(in the rows, 128 means zero)
Rows swapped in pairs by one turn or mirror: which row each one swaps with
Z_86: [120 120 104 135 141 134 164 159 101 144 118 112 147 113 130 155  90 135]
Z_259: [145 145 119 143 173 134 130 145 117 162 128 128 110 111 129 161  85 116]
Z_189: [129 180 143 174 142 121 129 137 132 143 133 146 111 119 113 147 136 120]
Z_64: [143 154  96 133 160 129 120 135 106 138 130 133 124 115 147 153 114  98]
Z_662: [112 167 130 168 196 140 147 127 101 157 149 144 131 108 141 124 138 112]
Z_861: [119 151 132 141 181 141 136 141 132 135 158 148  92 140 111 133 108 125]
Z_440: [108 144 128 157 179 136 144 137 128 139 161 139  91 141 102 133 107 112]
Z_333: [106  99 113 145 141 126 183 155 123 140 134 146 133 125 105 104 135 115]
Z_641: [105 135  98 162 105 131 157 135 103 138 126 142 145 136 140 126 138 130]
Z_160: [117 129 145 144 166 140 141 145  93 140 163 127  92 116 161 159 137 119]
Z_990: [104 135 114 176 166 149 159 172 101 145 106 108 130 116 146 118 131 116]
Z_758: [104 145 129 165 147 136 161 125 136 154 175 138  96 128 148 142  94 138]
Z_627: [124 133 135 139 156 140 151 140  87 135 166 132  98 119 158 159 140 116]
Z_678: [108  94 139 155 161 126 149 148 109 140 131 126 140 119 143 149 153 146]
Z_953: [105 163 129 156 138 146 153 118 115 147 163 138 104 133 142 147  97 149]
Z_212: [ 98 141 118 162 156 158 155 169  91 155 115 118 138 122 149 113 126 123]
Z_486: [140 136 101 130 151 121 127 122 104 131 132 148 106 104 139 145 115  93]
Z_366: [133 127 147 134 130 117 155 147 128 140 125 155 128  83 105 129 126 106]
Z_289: [117 129 145 138 161 144 149 140  98 134 165 126  92 103 153 149 141 109]
Z_153: [141 116 111 126 134 122 150 154 107 164 111 138 145  93 136 135 116 109]
Z_178: [125 124 137 168 120 127 172 150 141 145 122 153 125  98 132 128 133 156]
Z_369: [119 145 145 139 183 131 130 145 130 145 145 156  94 149 119 121  99 123]
Z_271: [102 137 114 161 159 146 158 170  85 157 114 117 138 112 153 113 135 117]
Z_263: [101 148 134 151 139 128 156 123 136 156 163 140  93 140 147 155  99 129]
Z_921: [142 139 124 180 169 135 140 173 131 128 117 144 125 118 121 155  97 137]
Z_390: [104 141 142 153 138 130 157 125 134 163 169 142  90 124 143 158 105 138]
Z_980: [128 147 103 131 154 144 123 125  98 140 144 154 118  98 134 149 102 101]
Z_855: [123 150 128 147 175 147 145 139 142 135 158 138  88 127  98 132 109 121]
Z_100: [ 97 136  95 164 113 121 158 139 117 157 119 148 134 140 144 114 130 112]
Z_9: [132 111 133 155 126 122 160 155 139 149 138 138 117  91 135 126 122 165]
Z_416: [101 154 136 161 127 130 163 122 133 150 167 139  99 124 132 156 103 134]
Z_722: [112 113 132 153 123 127 175 147 120 141 117 147 137 124 106 112 149 123]
Z_459: [144 142 127 178 164 121 145 161 139 131 119 139 112 110 107 143  90 121]
Z_595: [128 153 137 172 175 141 152 128 136 136 150 151  89 135 109 139 111 125]
Z_326: [119 120 117 115 146 145 159 152 119 154 117 117 137  98 150 140  93 137]
Z_188: [ 95 137  95 181 111 122 152 143 122 147 122 145 134 127 131 125 130 116]
Z_274: [139 146 143 136 141 121 140 144 117 135 134 162 128  79 120 133 137  99]
Z_465: [ 94 135 123 163 165 155 156 173  96 165 116 109 130 117 153 116 135 119]
Z_266: [119 108 111 139 137 130 168 158 130 131 126 139 135 124  99 107 146 116]
Z_822: [120 117 144 161 135 138 156 153 148 150 132 142 124  84 145 137 140 161]
Z_666: [125 114 121 135 144 109 174 162 117 140 126 155 135 145 126 103 134 121]
Z_989: [101 144  93 173 119 117 153 147 114 163 115 144 138 135 134 120 139 110]
Z_620: [133 186 125 174 153 121 130 146 132 147 131 126 129 114 131 139 153 117]
Z_242: [ 94 132 105 164 108 116 145 142 116 154 129 136 140 136 136 118 141 109]
Z_623: [131 142 151 130 132 127 152 153 112 141 136 158 144  85 112 136 132 111]
Z_777: [115 128 119 131 152 129 162 154 118 154 108 107 136 109 126 134  78 134]
Z_636: [122 158 116 148 180 136 141 125 108 140 157 128 129 113 140 126 165 112]
Z_180: [120 129 130 147 161 136 150 145  90 142 163 127  94 114 163 153 148 107]
Z_972: [117 112 110 133 143 123 174 165 122 130 124 148 141 131 109 103 137 125]
Z_332: [107 105 132 152 172 150 151 152 127 145 130 111 140 118 143 130 142 156]
Z_217: [135 129 137 174 165 131 151 174 136 134 108 126 126 107 126 150  98 141]
Z_240: [137 182 119 167 142 115 118 142 126 146 138 133 115 116 114 129 132 118]

Swapped with Z_259: Z_153
Swapped with Z_9: Z_240
Swapped with Z_64: Z_326
Swapped with Z_953: Z_641
Swapped with Z_266: Z_855
Swapped with Z_636: Z_332

Rows swapped in pairs by one turn or mirror: which row each one swaps with
Z_375: [165 125 118 129 127 120 114 106 105 144 155  94 119 132 160 156]
Z_244: [170 119 129 125 122 122 119 116 124 144 166  94 136 134 150 151]
Z_127: [143 146 125 130 123 107 113  94 136 126 150  86 113 107 179  80]
Z_948: [134 138 106 146 134  94 119 113 176 110 110 116 134 149 158 122]
Z_21: [143 136 126 139 129  97 117 116 125  94 101 144 108 138 137 118]
Z_647: [140 142 137 133 114 104 111  84 131 127 143  93 121 105 160  82]
Z_998: [169 112 118 130 139 122 132 119 111 125 157  90 122 135 171 150]
Z_487: [184 129 133 140 124 109 123 109 108 137 154  92 127 137 159 144]
Z_583: [137 147 142 147 151 133 122 144 163 111 128 112 146 111 169 122]
Z_281: [173 121 121 122 123 116 115 115 111 142 162  87 124 135 150 140]
Z_585: [138 142 116 123 116 116 108  89 124 133 144 102 119  95 175  89]
Z_646: [140 140 136 127 111 105 109  99 137 141 146  98 120  95 168  81]
Z_899: [121 132 133 124 116  90 109 132 132  91 130 126 111 141 141 117]
Z_517: [146 146 148 134 157  90 118 117 132  99 123 150 116 148 145 123]
Z_470: [152 144 123 130 116 112 115  91 125 131 142  95 104  96 173  86]
Z_19: [146 135 122 136 155 138 115 111 183 123 145 139 140 115 142 120]
Z_303: [148 172 112 136 148 125 121 124 166  84 125 122 127 119 155 120]
Z_290: [150 147 112 153 147 126 121 128 172 125 147 148 133 110 163 143]
Z_130: [134 121 114 134 149  91  98 141 129 112 126 135 105 157 153 122]
Z_714: [174 124 129 119 123 120 117 116 117 146 157  91 113 148 159 145]
Z_917: [133 125 139 132 153  97 124 112 132 107 120 141 126 150 125 122]
Z_434: [147 144 131 126 124 122 124  84 130 132 136 109  97 101 175  83]
Z_601: [136 131 148 156 136 122 114 139 136 124 127 152 104 153 162 135]
Z_11: [172 118 119 129 125 116 123 122 108 141 156  90 117 130 167 148]
Z_625: [173 125 133 128 122 107 111 120 117 135 159  83 126 133 145 151]
Z_746: [137 130 141 143 139 127 140 115 184 111 147 126 145 123 172 125]
Z_239: [181 131 122 125 142 108 125 106 140 116 116 159  99 133 138 130]
Z_892: [156 129 154 130 130 112 125 105 136  87 138 141 108 149 126 118]
Z_870: [147 149 110 125 159 119 123 134 173  93 139 126 136 134 168 111]
Z_91: [142 142 125 134 118 107 111  89 133 143 147  91 116 105 173  85]
Z_869: [149 134 147 143 148 112 113 112 148 122 120 146  93 165 153 125]
Z_934: [155 134 128 135 151 133 105 124 187 115 126 141 135 120 171 129]
Z_886: [149 168 106 128 148 120 110 118 184 136 128 129 110 125 163 125]
Z_8: [156 143 119 140 132 111 107 133 155 127 164 162 110 148 136 115]
Z_712: [142 152 128 140 127 124 110 120 189 129 150 122 113 118 152 152]
Z_349: [150 143 126 126 128 118 115  82 139 132 151  95 115  95 160  80]
Z_525: [154 152 164 140 142 122 112 126 127 109 117 134 103 140 131 123]
Z_450: [157 141 131 136 110 115 119  97 130 133 141 102 127 102 178  78]
Z_145: [164 108 132 124 129 115 128 115 108 144 153  91 128 140 154 145]
Z_489: [147 118 108 150 158 100 130 121 162 112 133 140 137 109 181 117]

Swapped with Z_434: Z_998
Swapped with Z_281: Z_91
Swapped with Z_375: Z_585
Swapped with Z_130: Z_886

Rows swapped in pairs by one turn or mirror: which row each one swaps with
Z_373: [138 109 157 128 148 147 135 177 141 167 152 106 127 121 144 126 108 121
 107  92  94 138 116 187 102 139]
Z_501: [133 110 127 128 171 120 124 190  97 144 165 122 120  98 109 120 135 127
 111 133 145 127 127 186  75 133]
Z_925: [151 129 113 116 127 135 123 174 113 127 150 122 132  77 123 118  86  97
 118 127 133  99 129 174 122 148]
Z_181: [158 132 139 113 122 159 138 190 120 156 167 124 119 130 131 122 130 114
 109 119 129 148 109 196 107 109]
Z_846: [156 120 120 116 139 131 121 179 108 123 140 110 139  77 127 100  97 100
 121 127 133  97 135 170 114 145]
Z_221: [133 138 104 117 103 152 112 139 142 137 166 142 121 151 147  85 144 104
 140 126 145 116 123 163 121 118]
Z_57: [154 131 144 111 129 154 131 194 127 153 171 123 119 129 134 122 130 117
 114 107 112 147 112 205 103 112]
Z_752: [140 120 130 131 136 130  89 139 139 153 135  99 129 121 138  75 105 123
 152  93 116 113 130 145 118 130]
Z_156: [123  92 117 138 173 122 123 176 104 130 159 141 128 103 124 123 140 105
 110 140 154 107 127 179  65 146]
Z_787: [132 124 123 135 134 137  89 126 150 144 137 116 125 129 133  84 105 112
 148 101 124 106 124 132 124 132]
Z_960: [144 121 109 108 119 136 130 181 119 120 146 121 131  99 120 128  83  82
 120 127 142 106 125 174 121 142]
Z_797: [112 116 142 151 170 139 101 165 143 138 158 134 121 137 144  65 138 133
 122 105 107 126 143 169  90 121]
Z_804: [144 127 113 111 114 137 134 178 120 116 149 118 138 105 116 135  88  85
 118 121 139 115 116 175 124 134]
Z_471: [157 134 140 112 127 152 146 190 120 145 170 125 115 127 133 112 137 114
 111 116 124 148 115 204 105 109]
Z_243: [124 137 106 130 103 148 104 132 146 137 154 136 118 148 143  80 126  98
 144 117 137 106 117 147 117 128]
Z_590: [128 116 114 127 124 134 107 156 128 178 154 134 133 100 164 139 115 131
 125 134 127 124 133 194  88 155]
Z_508: [104  82 131 153 161 127 116 143 149 137 126 128 139 126 148 114 116  96
 114 111 129 103 117 156  87 167]
Z_826: [102  84 118 149 160 125 119 146 140 132 142 138 141 118 148 118 121  98
 111 124 145  95 118 156  78 167]
Z_154: [106 111 125 155 151 136  93 162 143 165 162 138 112 142 144 107 129 133
 136  94 106 141 135 186  83 124]
Z_854: [133 137 106 121 104 157 112 139 137 139 164 144 122 148 149  78 140 105
 141 130 143 113 125 165 117 117]
Z_806: [134 107 143 131 156 142 139 153 133 126 152 125 119 156 115  82 161  92
 114 106 147 118  92 145 100 119]
Z_683: [109  82 127 155 162 128 119 149 152 133 131 128 145 128 143 115 118  95
 108 114 128  96 120 153  90 165]
Z_318: [125 132 107 117 111 152 106 124 143 138 160 138 128 149 145  80 137 103
 148 120 142 108 120 147 118 125]
Z_94: [131 122 123 124 126 134 107 160 131 180 159 126 133  97 164 140 115 140
 129 135 130 129 130 184  91 150]
Z_690: [130 122 116 113 124 143 138 179 119 125 161 118 135 124 108 142  94  71
 118 111 132 126 113 171 123 137]
Z_420: [151 137 136 112 127 149 138 191 119 153 178 123 118 123 135 119 134 120
 111 114 122 150 112 200 108 112]
Z_407: [108  89 108 150 166 123 115 162 119 129 151 136 132 120 133 120 132 100
 110 144 149 102 128 170  70 160]
Z_993: [129 118 119 120 130 140 139 174 118 115 156 118 127 135  98 132  98  73
 120 105 146 138  97 166 115 131]
Z_249: [135 125 114 107 114 145 133 174 117 126 157 122 130 118 110 132  89  76
 120 113 143 118 108 171 128 137]
Z_41: [129 111 126 121 131 137 139 175 120 123 160 114 130 137  98 135  95  68
 122 108 142 130 102 167 117 132]
Z_340: [106 113 108 151 140 136  94 161 140 168 166 133 120 136 151 128 113 133
 137 104 112 134 132 197  79 140]
Z_628: [149 101 126 116 170 119 118 183  94 151 170 120 129 102 105 126 128 123
 117 118 141 115 123 183  72 128]
Z_509: [147 113 130 123 164 126 125 190 125 110 140 125 128  88 123  84 127 116
 111 136 124 100 151 179  92 133]
Z_164: [136 101 148 126 162 140 131 151 129 132 152 121 124 150 127  79 169  97
 114 125 147 112  97 146  95 127]
Z_889: [100  90 110 146 161 120 122 164 116 125 154 145 133 120 128 123 136 106
 109 140 150 103 126 173  69 157]
Z_581: [148 100 145 118 157 138 128 142 132 148 144 120 132 115 156  90 158 125
 110 146 152  95 117 153  85 142]
Z_364: [141 117 138 128 163 125  96 148 133 170 138 105 126 118 119  82 111 135
 146  94 102 116 126 161  99 115]
Z_233: [128 118 118 118 131 139 142 171 120 120 158 118 129 137 102 134 103  69
 123 105 139 129  98 170 123 134]
Z_248: [155 140 134 111 121 156 137 188 122 149 175 130 114 127 130 119 138 118
 113 116 130 150 115 197 107 109]
Z_938: [120 106 131 154 166 134 100 165 147 147 149 134 112 143 132  75 147 136
 124  93 109 122 133 176  81 114]
Z_705: [100 113 112 150 137 136  96 158 138 166 164 140 118 141 141 131 120 138
 135 103 112 139 133 191  78 134]
Z_811: [149 106 125 114 145 141 119 146 122 164 146 125 139  92 161 114 138 137
 114 154 147 107 121 180  83 147]
Z_688: [115 115 109 138 127 136 102 157 136 178 159 136 130 113 164 142 105 131
 125 117 115 132 133 187  87 147]
Z_959: [140 105 149 126 158 135 138 149 133 133 152 117 116 157 121  80 166  97
 116 109 145 122 100 148  99 118]
Z_169: [115 109 134 147 173 135 105 167 148 144 152 133 118 133 131  69 141 136
 129  97 110 118 144 173  78 123]
Z_554: [129 121 112 127 125 138 106 154 128 180 163 131 135 102 161 138 112 138
 131 131 126 127 132 193  91 151]
Z_307: [120 125 111 130 121 142  99 126 144 146 142 121 122 141 140  77 108 103
 152 110 130 109 115 140 126 131]
Z_999: [125 132 111 128 111 139 108 123 145 145 146 121 126 142 138  75 124 104
 148 112 135 108 115 142 130 126]
Z_664: [135 127 113 116 116 139 132 174 115 118 154 119 129 117 109 138  86  75
 123 118 144 123 104 170 117 139]
Z_309: [137 105 149 131 153 145 140 153 136 132 151 123 121 156 126  75 159  97
 116 113 154 115  92 149 100 125]
Z_152: [123 133 110 121 110 152 107 129 143 134 148 135 123 149 141  79 123  98
 142 121 145 110 116 144 128 124]
Z_947: [137 116 133 129 161 119 101 149 126 171 150 100 115 119 114  89 121 136
 151  95 104 130 127 163  96 122]
Z_491: [134 140 100 121 102 153 114 143 138 137 165 145 115 148 143  77 142 105
 136 123 145 118 123 160 116 118]
Z_739: [118  90 151 146 157 139 123 164 163 160 136 108 133 125 142 110 111 109
 106  89  98 124 117 168 101 154]
Z_324: [138 100 144 130 161 138 135 150 135 127 152 121 126 155 125  80 165  98
 112 114 146 113  95 144  95 118]
Z_548: [144 117 138 117 162 124 121 190 123 127 141 120 134  80 119  83 116 116
 113 140 129  99 144 170  99 138]
Z_498: [138 111 125 124 175 124 118 184  97 150 161 120 126 100 108 120 129 129
 115 130 135 124 136 183  70 127]
Z_437: [114  80 131 154 162 131 125 148 151 133 128 130 141 124 149 110 119  99
 110 105 120  92 111 156  87 161]

Swapped with Z_797: Z_628
Swapped with Z_248: Z_806
Swapped with Z_804: Z_999
Swapped with Z_925: Z_787
Swapped with Z_739: Z_811
Swapped with Z_307: Z_960
Swapped with Z_94: Z_437
Swapped with Z_164: Z_57
Swapped with Z_889: Z_705

